Each run below is a few steps of one of 6 hidden systems, one row a step.
J, seq 1 (8 x 18):
[[ -5  35 -23 -18 -45   9 -29 -24   7  14  14  -3 -26 -25  12   6 -20  21]
 [ -7 -23  53  -8  28 -34  -8  -8  -7  28  -6  42  19  -8  -6 -13  -2   7]
 [  1 -14 -16 -30 -27  31   2  17  -9  -6  11 -18  -1 -14  16  17 -58  16]
 [-25  12  15  44  11 -27 -24 -38  -2  15   4  10   7 -30   4 -30 -16   8]
 [ 28   1  21 -30 -11  -4 -15  47 -22   7 -12  11  12  11  45   2 -17  19]
 [-11   8 -12  -6 -28   1 -31 -39  13  10   9  17 -25 -45 -29   9 -19  16]
 [-12 -30  50  -2  40 -13   7  24 -27   9   4  23  25 -13  15  -4 -19   7]
 [-14  22 -29 -16 -38  21 -16   1  -1  -2  21 -28 -16 -21  28  -1 -41  19]]
J, seq 2 (8 x 18):
[[  4  19   8  44  19 -12  15 -24  -8  -6 -12 -10  -4  16   6  17  61  -5]
 [ 19   8 -28 -39   2  14  11  42  16  -8   5  10  -8  29 -14  -5  32 -33]
 [-17 -23  -3  11   1   1  27 -39  22 -15   0 -29 -13   8 -43  22  35   4]
 [  5   3 -18  14  39  22  38  19  -7   0   4  -3  23  34  10  -8   5 -48]
 [  4   7 -29  12 -33  -8  -3  -7  29 -27 -14 -46 -10  31 -12 -18  32   6]
 [ 30   8   0  20  24   4  19 -17 -10  12 -26  28   7  25 -12  27  42 -31]
 [  5 -25 -31 -17  -3  14  11  40  24 -40  -1 -16 -12  11 -39  -6  14 -15]
 [-12   7  -5  48  26  10  29 -30  -8 -14   2 -25  -9   0  -5  29  38  -8]]
Z, seq 3, 8 rows:
[[ 23  12  -1   0  21  -4  -9  60  -9 -20  -6  24  -9   5   4  -3  47 -17]
 [  4  -1  -4 -28   8  22  32   6   2  -8   8  -6 -20  15 -12  44  55  -7]
 [-12  -1   7   1  48  -1  31 -12   6  15  11  25  13  19 -21 -10  32 -42]
 [ -1 -13  13 -16   4  -7  37 -15  11  13 -10 -30  29  62  12 -13  15  -6]
 [ 18 -14 -26  47   4   3  18 -19   6  -9 -30 -15  23  30 -20 -13 -13 -31]
 [ 34 -16   5  20   5  -5  -2  53 -17 -22 -32  -5  25  27  19 -12  -7  -5]
 [ 16   2 -31  27   4  29  15  33 -13 -44  -6 -24 -19  -1   0  34  21  -8]
 [  7  19   4   6  36  -5   0  41  -8 -13   5  26 -11  -2  -1  -2  59 -22]]
F, seq 4, 8 rows:
[[ 16 -11  15  -4 -33   6   3 -29 -14   5 -21 -18  -6  -3  13  51 -12  41]
 [  8 -24 -21  32  23  10  -5  33  -6 -23  -7  20  10 -20 -27 -16 -38 -31]
 [-27   0  33  -1  13 -11  11  19 -11 -19  15 -38  -4   4  34   5  35  34]
 [ 17  47 -32  14   1   7 -26   0   0   5   3  36 -28 -25 -11   7  22 -26]
 [-21 -31  27 -56  -3 -21  12  -2  33   8  11  -5   3  18 -28 -22  15  14]
 [ 11  16 -17   4   1  37  27 -38 -21  26   3   7   1  -2  13  48 -24 -17]
 [ -4 -12   0  21  13 -23  -1  10  12  -2  -9  -7  34  30  -1 -61 -19 -21]
 [ 17  19   9   3 -37  -4 -14  -7 -17  -2 -16 -26 -11   0  42  31   4  43]]
D, seq 5, 8 rows:
[[ 13 -25  33  -3  -1 -39 -27  39   5 -16 -28  14  13   8  -5 -32  13  19]
 [ -1 -11   6 -22 -11  27   2  16 -22  -9  12  -3 -21 -35  13  53 -15  28]
 [-37 -27  21   8  53  -3  23   0   2  -2  24  14  11 -15 -28 -15   3 -19]
 [-11  38   7 -33  -3   6  15 -16  -6  36  22  -9   2  24  48   2  15   1]
 [ -2  10 -29   9 -15  -1 -10 -52  29  14  -4  15 -13  -6 -48  -8   5 -21]
 [ 42  -6   1   2 -15 -11  -6  14  -6  12 -40   6  34  41  21 -19 -28 -10]
 [ -1   4 -41  30 -22  24 -14  14  -4 -35   5 -27 -19 -34  -1  10 -34  10]
 [-13 -15  37  22  27 -38 -17  36  -4 -21  -5   5  10  -9   4 -35  23  15]]
F, seq 6 (8 x 18):
[[-22  39   1  42  27  -5  -5  -2 -21  13  19  -1  14  -8  46 -29  -8 -15]
 [  2  27  22  -4 -24 -42 -47  -6   8  15 -10  17  -7  -7  16 -31  18  27]
 [  0 -22   7 -34 -23   5 -19 -13   3  13   2  28 -15 -39 -26  25 -34  22]
 [-26 -37  25  11  44   9  27  -2 -18   5  15  13  20 -22 -10   6 -34 -11]
 [-17  37  13  24  28  -6  -2  14 -26  14  20   0  13  -3  59 -20   1  -5]
 [ -5  34   5   5 -26 -33 -50 -17  14  15  -2  18 -14 -19   4 -33  11  18]
 [  5 -30  27 -45 -17  -7 -14 -11   5  18  -7  31  -6 -26 -25  22 -23  26]
 [-27 -25   7   9  34  22  26  -5 -19   9  22   8  16 -27  -1  10 -51 -14]]
Z, seq 7 (8 x 18):
[[ -6  -3 -14 -21  17  21  31  46   4 -24  15 -24  -5  25   5   3  35 -16]
 [  3  10   3  31  28  -9  19 -19   3  -5  -9   4  -4  21 -18  12  67 -22]
 [ 21   0  -8 -31  11   5  26  15  10  17  -9   9  23  56   1 -15  15 -36]
 [  8 -41   4  24  17   3  40 -13   6 -19 -23 -25  17  32 -30  14  12 -11]
 [ 20  10  -8  36  30   4  16  24 -22  -1 -14  -2  31  32  30 -14  -2 -35]
 [ 12 -12 -19   9  -6   4  12  37  11 -45 -13 -41  -2  33  -6  -5  33  -3]
 [ 37  13  -9  31  21   5   5  13 -14  -9 -24  23  -4   9  -8  25  45 -29]
 [  5 -14  -2 -39  23  16  31  47   2 -12  10   0   3  29  -4   6  29 -23]]
X, seq 8, 8 rows:
[[  4 -11  29  -2 -15 -19 -11 -58   1  28 -17  19  -4 -15 -19  28   1  26]
 [-22   3  11  32   4 -19 -22  12 -10  -6   6 -18  20 -13  32 -45 -39  14]
 [  0  35   4  -9  -2  11  -8  18 -22  -6  15   0 -29 -21  34  38  37  20]
 [ -9   6 -29 -15   7  10 -19  13  18   0  21  35 -15 -31 -38 -25 -19 -29]
 [ -6 -41  48 -20  40  -2  27   9 -18  10   3  22  17   0  -5  23   2   3]
 [-34  13  -6  -1 -15   3  11 -62  12  29  22 -27   3  -1   9  -6 -25   7]
 [ 12  -7 -14  -9 -15  24   0  48 -21 -21   0 -24   6  -1  37  11 -42  12]
 [ 25  13  -6 -20 -32   0 -29 -22   5  16 -14  35 -27 -24 -19  33   9  14]]
X, seq 9 (8 x 18):
[[ 33 -22 -24 -15 -31   8  -3  33  10 -15 -27 -16  16  32  -3 -15 -34  -7]
 [ 35 -11  15  20 -23 -18 -12 -26   1  -4 -46   6  -6   5 -19  33  28  24]
 [ -2  13   4  46   2 -36 -30  -1   7  -4 -14  -2  16   6   7 -58   1  -2]
 [ -6  21  11  15  22  -4   6  30 -12 -24   9 -15 -15   5  24  11  67   8]
 [ -7  25 -44  -4  13  17   8  -5  23   4  20  12 -14   4 -30 -17  20 -48]
 [  6 -46  14 -28  26   7  41  26   4  -8  -8  -1  23  35 -19   5   7 -20]
 [  0  -5  -8   8 -20   3  26 -67  12  20 -14 -26  11  30 -10  16  -3  -1]
 [ 21  -5 -15  13 -29  -1  -6  27  -2 -19 -25 -38  19  30  27 -22 -31  10]]
E, seq 10:
[[ -5 -13 -41  32 -10   6  -4 -20  26 -26  -6 -14 -11 -11 -50 -15 -14 -16]
 [ 21 -21  20   4   8  -4 -17  61 -24 -32 -14  12  -4 -21   7  15   3  19]
 [-34  18 -30 -21   5  30  25   8  13 -13  43 -30 -22  -3  -2   4  21 -11]
 [  1  -2  40   6  27 -35  -2  -3   2   6 -14  27   3  10 -13  -8  62   2]
 [ 22   8 -14 -56 -25  26  14 -16   4  30   1  10  -5  16   4  33 -12  -8]
 [ -5 -41   7  34  19  -8  26 -36   9  -3 -20 -11  23  15 -36  -4 -12 -12]
 [ 40   6  -8  12 -18  11  -3  37 -26 -11 -27 -16  13  22  43  16 -14   6]
 [-19   9 -43  20 -20   3  -6 -13  33 -28   8 -38 -20   0 -29 -23  11  -5]]
E, seq 11:
[[-12  31 -23  27   3 -14 -35  26  10 -13  13   6  -8 -19   4 -53   1 -13]
 [-19   3  23 -31 -11 -14 -33   9   2   1  20  22 -27 -48  -4   3   6  35]
 [-31   3   7 -13  45  17  17  -6 -10  23  39  33   3 -28  -3   6 -14 -25]
 [-18  -8  48 -20  14 -23  15 -14  -6  32   5  -5  30  26  34 -20  -2  15]
 [  8  40 -14  22 -21   1  -5 -56  -6  36  -9  -5   9  12  29   4 -17  -5]
 [ 15 -17  -5  17 -20 -22 -31  -7  11   5 -26  11  20  -2 -13 -40 -50  -1]
 [ -7  -7 -10  22 -14  18 -18  15 -21 -21   7 -14 -11 -47  19  16 -50  26]
 [-35  16  -9  22  30  -4  -7  34  -1 -18  34  -5  -1 -22  11 -43   0 -13]]
D, seq 12:
[[ 13  27 -16  -7  15  23  21  19 -19  20   8   2  20  33  44  -4 -10 -35]
 [-23  14 -35  26 -28  -1 -10 -37  30 -13   7 -37 -16  -4 -20 -22   1   5]
 [ 41   9  21  17  -4 -32 -29  22  -9   2 -40  32  10  15  11 -12  25   4]
 [  6 -27 -21 -33 -29  29   1  25   5 -26   4 -18 -17 -16 -15  25 -33  18]
 [-21 -24  34  47  49 -12  14   2 -22 -10  -2   2  17 -17   0   1   1   1]
 [-19  34  -7 -46   3  15   6  26   2   6  37  -6 -18   4  28  -1  28  -4]
 [-14 -10  16   3  -8 -22   1 -69  23  22  -7   2  -3  -1 -37   3  16  12]
 [ 43  10 -13 -12   4  16   8  19 -16  21 -20  34  20  28  13  10 -14 -36]]

Name the system that made each run.
seq 13, 2 rows:
[[ -5  11  51  -6  20 -36 -17   3 -10  18  -2  32  -1  -7  15  -5  47  18]
 [ -2  19 -15 -48 -12  21  13 -34   8  44  20  16  -1   6   3  12 -21 -18]]
 | E
seq 14, 2 rows:
[[ 22   9 -14 -32   8  19  14  18  -6  28   1  24  23  33  16 -10 -23 -40]
 [-16 -27  16  14 -21 -17  10 -49  16  -4 -14 -43   8  12 -10   2  -4  34]]
 | E
seq 15 (2 x 18):
[[ 18 -27 -25  -8  -8  35  23  39 -10 -32  -6 -29   2   9   3  28 -26  -2]
 [ -9  10   5  56  42  -4  -2  23 -19 -28   5   7  -9 -26   1   4  34  -9]]
 | Z
seq 16 (2 x 18):
[[  6  24 -31  42  24   8  17 -18  -1   9  -5   0  17  26   3 -21   7 -49]
 [ 13  25 -29   0 -47  -9 -17   1  21 -10 -14 -36  -4  35  16 -27  13   8]]
 | D
seq 17:
[[ 18 -40   9  15 -10 -20   6   5  19 -26 -36 -25  12  33 -31  -9  21   8]
 [ 20  24  -7  54  -2 -16   0 -29  -3   2 -31 -16  11  33  13  -6  31 -11]]
 | X
seq 18, 2 rows:
[[ -4   9  22  20  27  -2   6  45 -34 -17   7 -15  10   1  52   1  11  11]
 [ -6  37 -45   8 -12  14  -1   4  20 -24  13 -27 -29   6  -6  -4  46 -12]]
 | Z
seq 19, 2 rows:
[[ 13   0  13 -49 -27 -16 -38  18   8  13  -3  38 -13 -20  -9  -5  -3  20]
 [ -2 -39  18  -8   5   9   5 -15 -13  14  -1  18  12 -30 -13  20 -63   9]]
 | D
seq 20, 2 rows:
[[  5  -7 -21  12  34  30  23  25 -16   2   9  12  24   6   5  -8 -40 -46]
 [-21  20  13  28  -4 -24   1 -11   3  -7   3 -45   9  24  37 -28  26  19]]
 | F
seq 21 (2 x 18):
[[-21  14   4  37  53  11  27   7 -25  -4  21   1   8  -5  21   4  16 -27]
 [  2  21  17 -38 -24 -28 -11   2  17  20  -2  -9   9  39  28 -35  26  16]]
 | E
seq 22, 2 rows:
[[-25  11 -44  28  -5  14   3  -3  20 -33  18 -38 -18  -8 -21 -21   3 -11]
 [ 30  15  30   9  -2 -36 -30   9  -8  11 -31  33   3   8  14  -9  37  11]]
 | Z
seq 23:
[[-26  40 -25 -11   8  19   9  26   0  -7  40 -24 -13   2  35 -15  16 -12]
 [  7  23   2   6 -13 -29 -12 -46  23  18 -17  13 -11  14 -22  -9  54  -2]]
 | F
seq 24:
[[  8  34 -26  36 -12 -13 -46   0   6  -7  -5  23 -17 -28 -11 -30   0 -11]
 [ -7 -33  46 -48  -8 -22  -5   9  11  -1  -1   6  -6  -6 -16   9  17  41]]
 | F
seq 25:
[[ 28  23 -33  -9 -37  -8 -17 -28  28  14 -21   5  -4  30 -20 -17  11 -19]
 [ 22 -46   4   7 -15  -1 -11  -4   3 -17 -31  13  -4 -23 -44  26 -26  15]]
 | E
seq 26:
[[ 12 -43  -3  -2 -16 -11  12   7  25 -22 -28 -30  21  40 -30 -22  -4  -2]
 [ 30  10   0  45 -11 -10   7 -32  -9   0 -41 -19  10  31  12  20  25   3]]
 | X
seq 27, 2 rows:
[[ 17 -16  29 -33 -24 -22   0  13  10  -6 -23 -21   2  37   9   4  34  34]
 [ 15   3 -41  26  13  35  15 -24  -7   6  -5  20  -6 -12 -30  29 -18 -43]]
 | Z
